The same turns and mirrors carry the whole set onto itself and the rows of a family onto each other. Which other rows belong to the same family as each row named below? List them in the order they appear above.
These 35 rows form 7 families of 5 rows each.
Z965: [.20, -.22, .00, -.36, -.12, -.05, -.24, .06, .13, .00, -.29, -.11]
Z660: [.07, -.22, .25, -.28, -.15, -.15, -.37, -.02, .16, -.16, .03, -.35]
Z385: [-.23, .17, -.08, -.05, -.25, .10, -.15, -.33, .12, -.18, .05, -.39]
Z285: [.11, -.01, -.16, -.48, -.35, -.06, -.29, -.12, .25, -.17, -.19, -.21]
Z881: [-.06, -.04, -.07, -.28, -.32, -.16, .18, .01, .12, .33, -.18, -.50]
Z175: [.01, .25, -.18, .02, .00, -.05, -.01, -.17, -.01, .14, .16, -.43]
Z700: [.14, .10, .26, -.27, -.19, -.07, .23, .07, .15, .03, .01, -.17]
Z76: [.07, -.31, -.12, -.10, -.15, -.04, -.23, .07, .20, -.28, .04, -.30]
Z141: [-.06, .25, -.15, .00, -.29, .00, -.06, -.15, .00, .06, .08, -.64]
Z590: [-.13, -.06, -.08, -.16, -.47, .09, -.10, -.27, .24, -.26, -.07, -.38]
Z512: [-.26, .03, -.03, .01, -.29, .11, .08, -.29, .12, .04, .15, -.36]
Z648: [.04, -.03, -.15, -.04, -.20, -.06, .12, .02, -.02, .36, -.13, -.53]
Z5: [-.10, .22, -.03, .00, -.20, .05, .20, -.22, -.05, .18, -.06, -.39]
Z305: [-.14, -.04, .11, .06, -.29, .09, .15, -.35, .04, .03, .03, -.37]
Z242: [-.04, -.01, -.08, .08, -.04, .01, -.22, -.17, .09, -.20, .24, -.41]
Z720: [.15, -.01, .03, -.21, -.13, -.04, .14, .03, -.04, .30, -.29, -.21]
Z367: [.27, -.11, -.13, -.42, -.30, .00, -.39, -.03, .21, -.07, -.13, -.20]
Z233: [-.02, -.21, .00, -.30, -.05, -.15, -.37, .15, .17, -.15, .01, -.23]
Z8: [-.09, .13, -.06, -.15, -.19, -.07, -.37, -.08, .12, -.25, .17, -.45]
Z438: [.30, -.06, -.07, -.26, -.25, .12, -.31, -.33, .35, .00, -.07, -.41]
Z851: [-.01, .10, .13, -.08, -.13, -.03, .23, -.07, -.05, .30, .04, -.21]
Z630: [-.09, -.10, -.18, -.19, -.39, .12, -.30, -.25, .29, -.19, .04, -.38]
Z267: [.08, -.30, -.05, -.22, -.06, -.14, -.08, .19, .09, .24, -.18, -.28]
Z431: [.20, -.22, -.26, -.25, -.18, -.13, -.03, .23, .16, .01, -.17, -.27]
Z904: [-.14, -.06, -.16, -.22, -.22, .10, -.06, -.39, .44, .10, .03, -.40]
Z59: [.16, .12, -.31, -.19, -.09, -.14, .12, .08, .03, .27, -.10, -.35]
Z626: [-.11, .26, -.11, -.20, -.26, -.10, -.07, -.29, .11, .23, .02, -.62]
Z494: [.46, .03, .19, -.30, -.22, .01, -.14, -.05, .17, -.03, -.08, -.27]
Z503: [-.23, .04, .03, -.23, -.17, -.02, .27, -.14, .32, .12, .09, -.23]
Z273: [-.02, .13, .09, -.21, -.17, -.08, -.39, -.30, .13, -.08, .14, -.53]
Z116: [.05, -.32, .16, -.33, -.23, -.20, -.01, .16, .14, .10, -.17, -.33]
Z473: [.24, .05, .01, -.46, -.09, -.14, -.15, -.07, .08, .18, -.21, -.07]
Z282: [.09, .05, .19, -.14, -.04, -.04, .11, -.22, -.06, .31, -.07, -.16]
Z809: [-.04, -.10, -.06, -.28, -.19, .03, -.41, -.16, .23, -.30, -.07, -.22]
Z787: [.31, .02, .06, -.36, -.13, -.10, -.06, .09, -.01, .23, -.13, -.11]

Which other rows belong to the same family as Z367? Z512, Z851, Z630, Z787
Which other rows belong to the same family as Z626? Z660, Z881, Z273, Z116
Which other rows belong to the same family as Z242? Z175, Z76, Z431, Z59
Which other rows belong to the same family as Z904? Z700, Z438, Z494, Z503
Which other rows belong to the same family as Z305? Z285, Z590, Z473, Z282
Which other rows belong to the same family as Z809? Z965, Z385, Z5, Z720

The same turns and mirrors carry the whole set onto itself and the rows of a family onto each other. Which other rows belong to the same family as each row named below? List them in the order they appear above.
These 40 rows form 5 families of 8 rows each.
Z510: [.21, .05, -.17, -.12, .30, .07, .15, -.41, .04, .13, .42, .11, .38, -.07, .12, .13, .08, -.09, .03, .14, -.03, -.40, -.02, .40, -.26, .11, .06, .15, .27, .04, -.15, .47, -.05, -.08, .07, .13, -.39, .09, .13, .02, .30, .19]
Z68: [-.06, .23, .07, -.21, .14, .50, .30, -.10, -.09, -.02, -.05, .13, .03, -.11, .03, -.04, .01, -.26, .13, .24, -.44, -.06, -.08, .14, -.08, -.25, .14, .16, -.16, .25, .08, .13, -.03, -.29, -.06, .24, -.11, .24, .12, -.06, .05, .14]
Z974: [.08, -.02, .11, -.23, .03, -.11, .24, -.41, -.05, -.25, -.03, -.08, .28, .00, .07, .03, .14, -.12, .20, .28, -.42, .12, -.06, .20, -.01, .03, .10, .09, .33, .41, -.08, .46, .02, -.12, -.18, .32, -.20, .05, .08, .29, .16, .15]
Z316: [-.03, .15, -.31, -.14, -.14, .33, .23, .17, -.10, -.01, -.04, .13, -.02, -.11, .14, .09, -.07, -.37, .11, .29, -.20, .12, -.14, .50, -.05, .08, -.01, -.28, .02, .03, -.10, .48, .00, .04, .12, -.05, -.42, .11, .20, .39, .33, .06]
Z593: [.22, -.17, -.04, -.13, .19, -.13, -.13, -.35, .29, .05, .15, .21, .32, -.06, -.02, .12, .04, .21, -.17, .08, -.10, -.36, -.06, -.04, -.01, -.01, -.09, .24, .04, .23, .12, .23, -.10, .11, -.14, .28, .07, .27, -.04, -.06, .32, .16]
Z350: [.09, .33, .12, -.32, .18, .27, .30, -.14, -.09, -.01, -.05, .10, .13, -.17, -.14, .18, .10, -.16, .10, .28, -.34, -.02, -.11, .21, .02, -.23, .17, .12, -.22, .15, -.10, .10, -.03, -.22, -.01, .32, -.18, .19, .25, .01, .00, .06]
Z49: [.01, .26, -.13, -.03, -.11, .33, .23, .13, -.19, -.02, -.18, .01, -.03, -.04, .14, .08, .00, -.42, .19, .43, -.38, .18, -.05, .46, -.15, -.04, .02, -.26, .17, -.06, -.03, .37, .00, -.06, .08, -.01, -.47, .27, .07, .27, .31, -.05]
Z649: [.20, .20, -.31, -.09, .00, .31, -.26, .03, .17, .19, -.03, .31, -.03, -.04, .01, .07, -.02, -.17, -.12, .19, -.10, -.39, .00, .31, -.08, -.08, -.13, -.01, -.02, -.08, .04, .06, -.12, .17, .11, -.21, -.13, .42, .08, -.19, .24, -.08]
Z619: [.17, .11, -.29, .08, .05, .31, -.14, .20, .15, .28, -.01, .31, .03, -.11, .05, .18, -.08, -.09, -.18, .24, -.03, -.27, -.06, .26, -.14, -.08, -.18, -.07, -.10, -.24, .17, .14, -.11, .17, .12, -.06, -.20, .47, -.05, -.05, .45, -.04]
Z50: [.28, -.12, -.10, .05, -.10, .07, .01, .38, .09, -.13, -.34, .07, -.03, -.02, .06, .05, .04, -.15, -.05, .36, -.36, .14, .05, -.11, .04, -.19, .03, -.20, .06, .14, .15, .16, -.10, .16, -.24, .13, -.03, .36, -.05, .27, .39, .04]
Z66: [.27, -.09, -.23, .07, -.14, -.07, -.08, -.09, .04, .01, .17, .14, .23, .04, .21, .19, -.08, .02, -.29, .32, -.14, -.25, -.02, .35, -.02, .17, -.05, -.12, .42, .10, .14, .58, -.07, .17, -.01, -.15, -.18, .21, -.26, .33, .54, .02]
Z623: [.41, -.03, .01, -.05, .18, -.08, -.15, -.43, .23, -.03, -.02, .12, .23, -.02, -.08, .07, -.04, .18, -.10, .32, -.23, -.10, -.15, -.21, -.03, -.16, -.03, .19, .04, .21, .15, .27, .03, .03, -.20, .16, .03, .27, .00, -.17, .33, .14]
Z215: [.25, .00, -.12, .03, -.21, -.02, -.01, .07, .16, -.22, -.44, .08, .08, .01, .11, .14, -.06, .03, -.16, .40, -.33, .18, -.10, -.08, -.04, -.06, -.03, -.21, .01, .06, .10, .16, -.09, .20, -.32, .21, -.01, .32, -.07, .17, .12, .03]
Z86: [.05, .17, .08, -.28, .32, .33, .24, -.11, .15, -.02, -.07, .16, .16, -.14, -.05, .15, .06, -.31, .16, .35, -.24, .01, -.23, .16, -.08, .00, .13, .11, -.20, .10, .10, -.04, .05, -.23, .00, .29, -.14, .23, .21, -.04, .01, .06]
Z199: [.19, .09, -.22, -.08, .13, .28, -.19, .12, .30, .20, .17, .31, .01, -.09, .02, .09, -.01, .01, -.03, .19, -.26, -.34, -.16, .35, -.16, -.22, -.10, .07, -.15, -.15, .07, .11, -.19, .04, .04, -.19, -.21, .51, .14, -.01, .24, -.10]
Z732: [-.01, .19, -.08, -.20, .17, .20, .11, -.62, -.02, .14, .33, .17, .29, -.07, .07, .15, .06, -.08, .01, .15, -.13, -.33, -.15, .51, -.22, .09, -.11, .19, .16, .00, -.04, .42, .03, -.11, .19, .11, -.33, .10, .10, .03, .19, .06]
Z501: [.39, .00, .00, .00, .18, -.13, -.27, -.40, .17, -.03, .15, -.01, .22, .06, -.09, .01, .01, .22, .01, .17, -.17, -.32, -.10, -.05, .09, -.14, -.07, .11, .00, .02, .15, .08, -.03, .06, -.16, .17, .07, .25, -.09, -.02, .26, .09]
Z944: [.14, .14, -.30, .02, .07, .42, -.06, .08, .22, .25, -.02, .32, .04, -.10, -.06, .23, .09, -.04, .08, .25, -.16, -.39, -.03, .24, -.09, -.05, -.15, -.01, -.13, -.11, -.05, .12, -.12, .22, .10, -.27, -.17, .49, .09, .13, .35, -.13]
Z235: [.02, .16, .04, -.21, .22, .34, .17, -.15, .02, .02, -.18, .10, .04, -.12, -.07, .01, .18, -.25, .25, .19, -.34, .06, -.10, .04, -.16, -.25, -.05, .11, -.19, .05, -.04, -.01, .00, -.14, -.06, .40, -.17, .24, .32, -.05, .05, .07]
Z405: [.09, -.01, -.16, .10, -.17, .12, .03, .15, .20, -.13, -.35, .06, -.12, -.10, .16, .24, .00, -.02, .00, .30, -.39, .20, -.05, -.16, .12, -.13, -.04, -.22, .09, .18, .09, .06, -.18, .11, -.12, .19, -.04, .31, -.05, .14, .23, -.06]
Z317: [.16, .10, -.02, -.25, .25, .09, .07, -.37, -.10, .16, .33, .17, .41, .00, -.04, -.05, .07, -.21, -.01, .20, -.06, -.35, -.05, .59, -.28, .05, -.05, .23, .15, -.03, .00, .53, .11, -.09, .06, .04, -.35, .18, .08, .11, .38, .18]
Z733: [-.16, .12, -.19, -.12, -.10, .30, .26, .21, -.15, .05, -.03, .12, .06, -.09, .20, .11, .11, -.39, .12, .18, -.23, -.06, .04, .63, -.12, .10, -.05, -.20, .19, -.04, -.06, .33, -.12, .02, .14, .09, -.43, .23, .04, .41, .29, -.04]
Z825: [.36, -.17, -.25, .08, -.05, -.21, -.20, -.15, .12, .04, .05, .10, .22, .03, .10, .24, .10, .01, -.17, .25, -.06, -.16, -.04, .26, -.11, .18, -.23, -.18, .39, -.10, .05, .48, -.05, .31, .02, .01, -.22, .19, -.03, .39, .53, -.05]
Z863: [.00, .21, -.16, -.08, .10, .32, -.13, .07, .24, .26, .07, .20, -.01, -.15, .14, .13, .02, -.01, -.03, .01, -.23, -.39, -.12, .27, -.23, -.08, -.14, .06, -.11, -.18, .09, .19, -.15, .26, .22, -.12, -.02, .38, .23, .04, .33, -.04]
Z53: [.20, .01, -.11, -.30, .30, .10, -.02, -.49, -.12, .26, .35, .01, .23, .02, .16, .06, .10, -.13, -.02, .24, -.18, -.36, -.08, .50, -.17, .02, .00, .08, .12, .11, -.06, .38, -.10, -.07, .20, .19, -.34, .00, .07, .09, .24, .29]
Z216: [.08, .00, .04, -.09, -.05, -.06, .29, -.36, -.22, -.16, -.19, -.07, .27, .00, .11, .12, .05, -.23, .04, .31, -.20, .17, .05, .07, .00, .16, .02, -.06, .38, .31, .01, .49, .11, .00, -.12, .44, -.18, -.01, -.10, .27, .36, .19]
Z744: [.21, -.08, -.26, .12, -.24, -.11, -.16, -.10, -.05, .05, .05, .09, .14, .05, .18, .05, .01, .08, -.16, .17, -.22, -.17, .13, .24, -.06, -.09, -.20, -.12, .43, .06, -.02, .65, -.13, .27, -.06, -.04, -.25, .26, -.17, .29, .60, .04]
Z620: [-.11, .07, -.18, -.15, -.10, .39, .37, .15, -.10, .05, -.14, .25, .06, -.14, .22, .20, .08, -.45, -.06, .33, -.32, .12, -.02, .44, -.26, .06, -.01, -.12, .24, .12, -.04, .51, -.05, -.03, .11, .06, -.42, .21, .16, .32, .33, .00]
Z771: [.04, -.11, .13, -.07, .08, -.10, .37, -.24, -.09, -.17, .00, -.08, .33, -.06, .11, .12, .08, -.05, .10, .34, -.36, .24, -.10, .10, -.08, .01, .06, .00, .25, .24, .04, .54, .04, -.13, -.17, .44, -.27, .07, -.04, .45, .36, .20]
Z30: [.28, -.06, .13, -.03, .22, -.11, -.14, -.39, .19, .04, .02, .10, .31, .00, -.02, .09, .13, .15, -.12, .22, -.27, -.27, .04, -.09, -.10, -.15, -.09, .28, .21, .13, .18, .11, -.08, .00, -.18, .29, .04, .38, -.17, -.14, .28, .05]
Z873: [.02, .25, .10, -.20, .24, .34, .17, -.04, .18, -.18, .05, .09, .22, -.04, -.16, .07, .01, -.23, .17, .23, -.20, -.07, -.22, .07, -.16, -.27, .10, .06, -.31, .15, .01, .05, -.08, -.13, .05, .24, -.10, .34, .20, -.05, .06, -.04]
Z583: [.13, -.06, .12, -.16, .01, -.15, .17, -.32, -.16, -.23, .00, -.09, .23, .02, .19, -.03, .00, -.19, -.12, .26, -.33, .21, -.09, .16, -.08, -.04, .05, .00, .36, .25, .18, .47, .04, -.19, -.16, .49, -.19, -.03, -.02, .17, .25, .22]
Z843: [-.12, .19, -.16, .03, -.14, .19, .29, .09, -.12, .11, -.07, .11, -.10, -.06, .14, .32, -.03, -.41, -.05, .27, -.21, -.07, .00, .53, -.24, .12, -.08, -.25, .14, .09, .01, .37, .05, -.17, .19, .02, -.37, .12, -.02, .43, .32, .03]
Z463: [.21, -.15, -.27, .04, -.18, -.13, -.07, -.18, -.07, .22, -.06, .16, .08, -.06, .28, .12, .04, .02, -.16, .29, -.26, -.10, .08, .37, -.01, .22, -.17, -.06, .54, .03, .07, .55, -.02, .17, -.12, .03, -.30, .18, -.17, .29, .56, .15]
Z413: [.00, .09, -.05, -.19, .29, .22, .10, -.30, -.06, .24, .42, .14, .21, -.13, .00, .06, .11, -.25, .18, .13, -.12, -.35, -.01, .52, -.13, .01, -.04, .19, .22, .11, -.01, .45, .00, -.15, .25, .05, -.39, .19, .09, .07, .50, .09]
Z910: [.16, -.23, -.28, .15, -.09, -.05, -.21, -.09, .17, .03, .02, .14, .16, .07, .26, .03, -.04, -.04, -.09, .23, -.12, -.14, -.01, .20, -.17, .17, -.23, -.12, .44, .03, .19, .49, -.05, .25, -.06, -.06, -.21, .31, -.21, .24, .61, .03]
Z584: [.31, -.16, -.03, -.05, -.01, -.01, .23, -.31, -.20, -.25, -.05, .03, .26, .07, -.01, .08, .08, -.22, -.03, .49, -.27, .18, .00, .12, .05, .00, .04, -.08, .34, .33, .06, .40, .08, -.23, -.27, .36, -.31, .06, -.14, .29, .28, .13]
Z344: [.43, -.12, -.03, -.16, .22, .09, -.18, -.34, .16, -.09, .08, .13, .36, -.01, .00, -.11, .13, .17, -.02, .23, -.29, -.15, -.12, -.14, .06, -.22, -.01, .23, .09, .07, .13, .21, -.12, .19, -.23, .22, .04, .31, .10, -.11, .29, .06]
Z328: [.05, .05, -.01, -.04, -.23, .15, -.06, .19, .04, -.10, -.44, .13, -.08, -.04, .00, .09, -.02, -.13, -.03, .37, -.43, .24, -.10, .02, .11, -.17, -.14, -.16, -.05, .12, .23, .13, -.04, .12, -.13, .12, .00, .41, -.08, .23, .31, -.08]
Z295: [.10, .07, -.07, .17, -.22, .20, .13, .23, .17, -.24, -.34, .23, .03, -.08, -.03, .14, .00, -.10, -.04, .25, -.31, .15, -.04, -.12, -.01, -.12, -.09, -.12, .10, .03, .21, .21, .03, .10, -.24, .05, .01, .44, .02, .22, .37, -.21]

Which other rows belong to the same family as Z732? Z50, Z66, Z501, Z944, Z235, Z620, Z583
Which other rows belong to the same family as Z199? Z510, Z350, Z623, Z733, Z216, Z910, Z328
Which other rows belong to the same family as Z593? Z974, Z49, Z619, Z215, Z873, Z463, Z413

